In the data rows, 128 means zero.
Here are some numbered points:
130 119 177 178 81 119 111 83 104 115 98 123 172 74 183 177 133 133 107 73 123 161 168 177 78 217 88 55 89 131 148 113 0
130 131 167 130 117 131 112 92 115 111 101 140 148 156 144 133 121 99 127 88 118 152 100 86 26 120 113 109 52 122 115 130 1
139 178 131 121 122 142 126 83 111 108 148 143 163 154 110 154 153 118 176 95 143 164 90 91 0 138 82 36 75 115 86 105 2
116 140 173 97 113 139 113 121 128 91 136 107 106 66 221 124 124 135 151 133 146 125 103 137 255 105 48 7 183 127 194 246 3
69 76 38 164 66 167 126 126 192 84 161 172 48 94 209 115 103 79 64 94 84 194 195 189 255 25 147 104 206 49 189 255 4
58 127 62 133 107 165 126 134 135 97 118 149 51 80 233 124 122 91 63 118 73 141 144 182 218 0 179 151 180 27 149 160 5
82 138 143 123 117 204 119 142 135 68 135 121 121 64 204 178 150 104 102 149 115 90 162 140 155 0 188 192 163 25 188 160 6
61 147 137 125 81 196 115 121 131 83 125 121 107 87 235 154 157 154 151 150 118 74 113 95 209 0 166 184 147 20 177 160 7
88 96 104 175 74 180 135 117 149 82 160 104 110 91 177 140 85 100 104 73 107 173 187 192 213 0 122 155 184 36 150 207 8
67 94 115 136 42 194 154 109 155 29 188 134 45 43 255 143 97 32 0 51 56 223 200 233 255 94 79 67 255 106 255 255 9
52 162 140 140 29 159 113 112 97 83 100 133 173 83 188 139 93 131 97 100 86 120 134 138 255 125 105 128 159 112 209 255 10
93 159 143 159 13 149 125 93 116 81 138 139 100 132 205 114 113 116 122 132 101 138 154 127 193 130 170 143 183 118 172 221 11
81 176 138 154 28 166 104 113 115 130 126 120 150 98 132 119 88 44 30 32 111 212 195 173 176 77 119 131 139 142 210 255 12
Which three points above are nearest to each new point by angle? Their numbers follow each, smallest number first.
101 188 72 118 95 143 123 68 227 131 195 175 53 94 144 159 119 116 82 106 89 171 161 158 171 40 126 83 152 50 147 199 >> 4 5 8
127 156 155 105 135 167 107 45 142 144 111 98 141 166 65 95 64 58 83 61 114 176 153 125 125 24 111 156 123 77 172 212 >> 4 8 12
192 83 25 65 182 55 157 155 165 160 141 152 117 183 38 101 150 150 130 130 151 131 123 128 134 166 123 103 111 159 112 93 >> 1 2 4
128 185 138 129 83 179 97 93 128 110 118 106 141 139 153 138 85 94 87 74 123 214 142 140 183 46 151 118 173 75 197 234 >> 4 8 12
187 110 255 153 128 91 50 143 93 176 92 134 182 174 94 101 150 159 186 221 152 21 73 57 86 196 248 255 82 173 77 73 >> 1 2 7
95 205 51 134 142 143 119 46 177 138 179 135 75 151 152 148 147 117 153 150 146 132 114 142 0 0 125 115 86 34 81 86 >> 1 2 6
123 130 37 77 255 119 142 160 130 146 161 126 100 121 84 123 160 110 170 120 118 120 143 96 98 180 91 37 94 158 92 44 >> 0 1 2
166 178 127 96 93 146 131 43 91 186 107 102 216 198 32 85 89 90 112 87 96 141 135 123 1 7 205 255 95 24 141 131 >> 1 2 6
95 125 140 134 61 175 132 91 93 115 141 134 106 127 169 159 98 98 64 91 100 133 134 175 231 23 179 218 209 107 159 237 >> 5 8 11
150 110 98 96 230 121 110 174 119 128 161 164 139 146 79 89 181 200 184 169 130 76 125 72 116 214 97 48 120 203 76 92 >> 1 2 3
127 83 134 131 81 86 92 149 155 133 111 154 92 133 109 94 139 148 147 113 112 103 119 150 126 198 149 160 101 203 93 101 >> 0 1 11
109 135 146 107 151 88 112 168 124 146 153 106 106 151 124 158 184 137 190 188 130 48 121 72 101 226 160 157 128 180 79 65 >> 0 1 2
122 161 184 127 144 141 92 79 72 174 107 110 161 163 28 71 132 63 114 110 125 165 164 158 16 0 129 182 22 46 90 104 >> 1 2 12
152 91 167 144 140 69 130 142 51 156 72 62 255 151 49 135 117 147 165 115 126 124 109 68 177 240 122 175 139 203 106 47 >> 0 1 2
87 154 52 138 123 138 146 117 124 154 104 102 127 152 123 136 113 171 176 159 120 131 112 100 181 29 182 232 180 104 187 174 >> 5 6 7
106 150 81 169 79 109 147 145 214 152 134 143 20 140 137 112 98 64 89 93 61 148 186 144 215 38 173 195 163 53 166 249 >> 4 5 8
159 54 0 85 244 89 162 206 153 160 130 139 115 126 108 98 129 154 174 212 136 49 96 121 93 186 81 0 133 180 105 49 >> 0 2 3
